(in the rows, 128 means zero)
The rows of Y fall into several groups and each row is roughly a mix of its group's hidden directions.
Y:
[[147 123  92 125 154 110 191 136 103 166 109 124]
 [161 114 125 119  66 130 106  90 105 155 147 146]
 [ 92 112  83 124 149 140 104 139 142 105 124 187]
 [183  96 133 130 114 107 106 103  93 149 157 155]
 [139 132 178  95 145 107 111  94 128 137 174  98]
 [144  96  91 118 135 123  76 104 114 126 156 173]
 [148 166 126  95 136 124 120 113 110 185 164 157]
 [186 108 159 111 119  93 108 150 116 164 115 113]
 [ 93 142  61 128 138 159 119 121 141 109 128 166]
 [ 99 172 183 133 117 143 160 131 130 134 158  97]
 [159  90 138  98 115 106  97 138 160 109  80 111]
 [115 164 159  87 110 124  97 116 134 158 171 102]
 [ 88 123  75  98 180 122 130 104 127 142 129 144]
 [142 104  85 169 133 154 147 155 126  87  98 146]
 [180 149 138 137  75 113 122 118  93 156 146 112]
 [140 151 157 144  97 122 171 133 109 163  80 147]
 [109 129 160 186 142 124 165 157 123 123  85 136]
 [131 142 110  66 146 116 145  96 126 161 156  96]
 [100 157 178  95 151 141 144  84 126 143 131 101]
 [162 128 185 127  89  96 124 126 109 152 127  94]
 [115 131 109  98 146 161 100 106 172 105 176 115]
 [180 108 147 126 136 113 149 133  75 158 123  94]
 [ 76 161  85 137 128 153 118 121 142 132 170 153]
 [ 68 134  99  91 151 144 110 112 169 122 141 136]
 [141 106 113 155 164 133 141 156 102 118  79 173]
 [174  93  96 159 127  96 104 142  94 108 113 142]
 [166 123 160 156 121  73 136 134 108 138 131  81]
 [115 122  74 167 140 157 136 143 128  92 110 166]
 [106 136 105 162 120 155 133 179 151  92  88 137]
 [137 127  80 156 103 115  94 135 130  93 178 116]
 [136 176 158 140 104 138 181 135 105 167 121 123]
 [ 99 123  92 167 133 148 127 164 139 100  87 161]
 [137  75  99 105 154 116  73 112 135 111 124 146]
 [125 173 109 141  96 152 179 139 151 149  96 141]
 [173 113 108 166  92  85 109 152 114 130 149 113]
 [109 139 156 101 128  91 121  73 117 169 157 124]
 [115 124 139 150 178 135 134 165 134  78  91 112]
 [108 132  94 154 129 131 186 145 115 150  79 140]
 [161 116 169 174  89 118 150 125  96 150 113 142]
 [144 119 151 168 155 126 163 146  86 123  90 160]
 [152 140 162 178 110 104 143 152  84 109 141 104]
 [ 90 144  76 145 154 160 132 131 134 114 138 177]
 [161 104 149 122 143 102 123 149  97 141  66 151]
 [193 121 150 126  78 107 117 124 116 133 117  98]
 [146 105 129 169 148 140 167 150 109 106  72 127]
 [ 90 123  72 148 138 137 153 134 121 139  86 164]
 [ 86 148 156 159 154 132 162 159 147 109  91 111]
 [155 172 152 147  94 139 176 133 109 162 111 134]
 [180  99  74 118 157 115 123 142 105 133 143 151]
 [106 110 101 144 172 131 123 160 149  77 102 153]
 [104 136  79  96  97 118  75 124 126 156 115 139]
 [122 105 107 138 147 138 129 137 133  86  63 165]
 [110 127 112 137 169 139 122 157 165  63 120 120]
 [145 139 128  91 114 125 120 131 201 120 162 108]
 [156 142 176 136 130 109 158 111 128 130 127  63]
 [154 123 109 120  69 142 128 115 105 180 141 154]
 [171 106 156 161 102  97 118 132  99 111  89 147]
 [101 141 114  98 155 130 161 135 101 195 135 127]
 [129  93  59 109 162 128  94 126 138 120 141 137]
 [146 138 185 144 149 108 150 145  92 172 142 140]
 [156 124 191 152 117 100 144 144  94 154 129 108]
 [ 79 129 141  81 150 132 135  97 153 128 149  87]
 [ 99 125 115 143 163 133 135 140 105 121  79 186]
 [133 151 113 117 119 160 117 140 178  85 162  92]
 [137 149  78 114  80 143 101 102 151 120 160 112]
 [153 124 145  91 108 112 116  78 110 165 168 119]
 [106 133  78 107 104 157 104 109 142 126 168 166]
 [164 137 159  85  97 110 128  90 113 147 129  88]
 [113 124 145 139 168 122 107 194 121 110  88 133]
 [103 137 128 103 142 195 162 103 144 123 102 147]
 [150 131  79 132  80 168 129 117 151 110 164 126]
 [143 164 137 163  84 133 174 142 131 134  86 139]
 [122  84 110 119 151 120  72 119 149  82 146 124]
 [105 165 173 125 134 137 155 132 108 147 175  91]
 [166 117 182 117 110 100 137 124 110 149 131  78]
 [105 136 181 136 174 122 112 144 155  88 140 106]
 [115 111  83 112 110 153 117 127 133 147 125 198]
 [127  93 165 163 125  85 107 146  98  91 112 118]
 [126 157 169 128 148 124 128 124 136  99 144  57]
 [109 140  93 148 140 166 115 139 139  62 144 112]
 [ 97 164 174 157  96 137 157 139 152 101 122 107]
 [146 125 156 126  59 132 102  88 116 147 144 138]
 [148  92  79 153 110 100 109 158 129 127 128 173]
 [169 126 201 154 116 110 139 135 114 129 139 107]
 [138  82 176 111 133 101  88 105 117 125  99 149]
 [165 111 150 127 134 101 129 127  65 170 112 142]
 [ 99 139 115 129 137 148 113 129 168  80 177  96]
 [180 166 128 115 113 155 153 109 110 175 136 143]
 [161 126 132 179  92 106 140 147 113 105  82 142]
 [140 141 183 130 143  88 111 165 124 135 123  81]
 [ 90 147 141  84 128 122 115 105 149 159 174  97]
 [ 87 151  93 157 141 145 129 134 109 128 118 190]
 [130 155 167 115 143 122 140 109 156 107 147  63]
 [139  92 127 158 125 112 103  96  92 147 132 185]
 [ 75 159 118 117  92 128  89 116 166 130 149 143]
 [148 131 153 171 148 131 176 139  72 141 134 130]
 [115 174 144 126 129 158 151 128 134 127 189  91]
 [ 91 125  89 105 129 168 108 132 131 130 124 188]
 [146  95  94 171 121  96 113 155 115  88  99 135]
 [144 143 187  99 102 101 125 105 122 157 144  94]
 [ 85 157  91 114 105 150 113  99 162 114 164 123]
 [ 98 152 114  87 109 145  86 114 147 139 177 142]
 [154 130 176 163 146 120 168 143  92 150 155 119]
 [195 120 141 116  89 108 124 117 101 139 107 100]
 [105  76 118 133 176 130 140 158 124 109  86 113]
 [ 91 137 154 154 188 120 152 157 142 106 106 118]
 [142 103  76 122 128 140  73 135 132 101 143 165]
 [ 95 113  77 112 157 147 109 137 164 101 106 156]
 [169 121  98 105  62 145 101 117 122 138 144 136]
 [131 135 154 136 121  93 144  67  95 152 151  98]
 [ 91 122  80 134 158 122 161 112 110 158  98 159]
 [ 63 136  98 119 182 132 129 127 148 115 111 135]
 [145 129 105 174  91 125 132 145 154  79  93 137]
 [104 143 175  92 152 144 161  86 127 154 107 124]
 [150  80  88 133 139 122 103 170 125 122  82 131]
 [126 108  80 139 111 173 143 126 109 130 107 182]
 [186 111 106 153 101 122 111 122 133 106  88 160]
 [167 118 126 105  78 125 112  87 103 161 155 136]]

Each list below has two rows that fit no group; the rest each fit one group, if only roughly. Name those rows in the order they come.
  * z308: [167  78  92 107  82 118 116 128 112 119 105 123]
  * z571: [123 165 131 127 108 169 131 112 186  97 155 116]
  * z99: [138  67 109 124 145  95  91 123 107 121  94 151]
  * z718: [ 84 112 109  89 143 135 105 119 184 101 122 119]
  * z829: [128 141 147  75  99 104 103 105 137 167 146  94]
  * z434: [135 111  99 129 114 140  90 114 181  75 122 144]
  * z34: [101 140  90 150 137 153 142 155 162  85  95 153]
  * z611: [ 96 114 148 111 156 110 127 137 110 171  96 181]
  * z876: [145 135 162  88  94  97 104 111 121 166 142  92]
  * z487: [122 113 111 159 160 118 109 185 135  78 110 134]
  * z184: [143 110 133 157  96 106 120 137 139  96  63 152]
  * z525: [164 101  80 166 103 143 122 154 140  95 134 106]
  * z230: [142 100 169 128 172 111 154 145  91 135  85 131]
  * z937: [119  98  81 148 136 111 107 163 128 113 114 184]
	z308; z34
  * z229: [157 138 146 164 115 155 165 145  94 118  84 154]
  * z22: [177 118 134 165 107 103 133 138  88 131  87 154]
  * z735: [133  89 119 140 180 111 111 140  98 118  82 156]
  * z80: [ 71 134  91 116 121 141  98 122 164 126 166 108]
  * z705: [197 110 112 143  95 123 151 144  96 150 124 139]
  * z476: [161 102 153 151 106 105 131  94  87 166 144 152]
  * z211: [146 139  97 135  73 133 108 102 109 140 183 117]
  * z635: [187 110 155 156 101 119 149 137 127 105 130  85]
  * z454: [101 103 114 158 189 140 158 159 119 119 110 150]
  * z195: [ 66 155 107 123 168 149 145 116 118 141 158 148]
  * z659: [180 114 112 115  69 114  94 122 133 127 113 103]
  * z782: [ 72 155 135 117 175 127 162 136 149 127 110  99]
  * z957: [159  95 114 172 124 127 163 143  98 131  82 148]
	z229; z735
  * z943: [159 136 153  95  88 118 139  88 113 167 154 103]
  * z119: [100 113 156 143 193 137 174 135 108 128 120 139]
  * z646: [184  94  97 157 128 116 133 150  97 136 122 164]
  * z278: [167 151 153 144  93 132 150 108 129 129 182  95]
  * z850: [179 137 126 145  80 125 126 129 110 146 168  89]
  * z944: [ 75 139 137 147 170 141 120 156 158  86 113 125]
  * z618: [ 78 142 135 119 174 136 104 142 165  86 131 117]
  * z256: [ 67 136 127 122 163 162 130 154 158 105 149 109]
  * z624: [ 73 158 118 138 121 177 154 125 143 138 152 158]
  * z327: [ 86 127 133 159 185 127 119 155 146  91 113 144]
  * z518: [184 138 108 122  73 113  84 131 123 144 131 126]
  * z320: [125 149 205 135 115 119 154 115 123 145 133  93]
  * z690: [122 145  76 128 148 150 124 138 143 108 188 100]
  * z958: [169 111  82 146  71 140 128 144 127 143 139 152]
  * z784: [122 118  69 138 120 173 113 149 136  95 133 167]
	z256; z624
  * z127: [148 125 150 169 154 115 162 138 129  88 115  76]
  * z365: [165 130 183 137  92 113 132 128 145 122 156  84]
  * z437: [117 113 147 154 180 105 131 167 116 100  83 124]
  * z872: [160 119  86 149  83 130  96 140 136 100  96 156]
  * z330: [159 122 179  96  92 114 138 106 117 168 116 106]
  * z59: [156 122 159 163  89 105 142 134 114 119  72 148]
  * z424: [154 142 176 141  75 118 137  99 110 161 109 136]
  * z134: [127 109  94 158 159 143 151 132 150  63 114 128]
  * z258: [104 112  98 135 185 131  97 151 143  89 129 155]
  * z416: [ 93 115  90 111 167 135 110 133 132 114 185 104]
	z330; z424
  * z947: [ 70 150 107 105 136 146 122 101 154 125 173 107]
  * z144: [127 102  80 173 139 143 127 149 101  93 104 156]
  * z812: [104 133  64 145 116 150 134 114 117 139 153 176]
  * z290: [132  97  81 110 167 113 106 102 106 142 140 171]
  * z332: [145 105 177 115 121  98 123 118  85 170 100 144]
  * z861: [118 136  99 143 110 131 103 177 136 126 109 191]
  * z708: [ 89 158 125 113 120 136 125 103 137 148 193  98]
  * z672: [160 156  93 161 100 128 170 154 111 146  98 139]
  * z419: [ 87 123 107 147 177 149 124 139 123  76 105 147]
  * z578: [179 132 126 147  99 120 150 128 102 155  79 160]
  * z551: [ 98 105 121 135 124 128 103 144 179  82  89 147]
  * z159: [ 80 155 131  79 136 139 103 107 161 119 145  98]
	z812; z861
  * z545: [164 111 131 179 121 131 160 146 117 120  75 150]
  * z76: [117 117 171 118 146  99 142 136  72 176 120 125]
  * z75: [133 142 128 108  78 141 120 106  97 187 153 141]
  * z431: [ 77 125 106 117 116 135  89 113 160  95 168 112]
  * z849: [131 157 186 111 122 139 132 125  97 161 119  80]
  * z743: [135 155  84 174 104 141 148 153 156  88 128 122]
  * z765: [116 140  82 145 103 141 149 138 168 114  76 151]
  * z601: [118 175  99 117 138 162 163 134 134 154 173 104]
  * z56: [172 117 173 170 135 111 159 166 109 126 119 120]
  * z408: [129 114 141 126 114  90 145  80  92 180 129 149]
	z545; z431
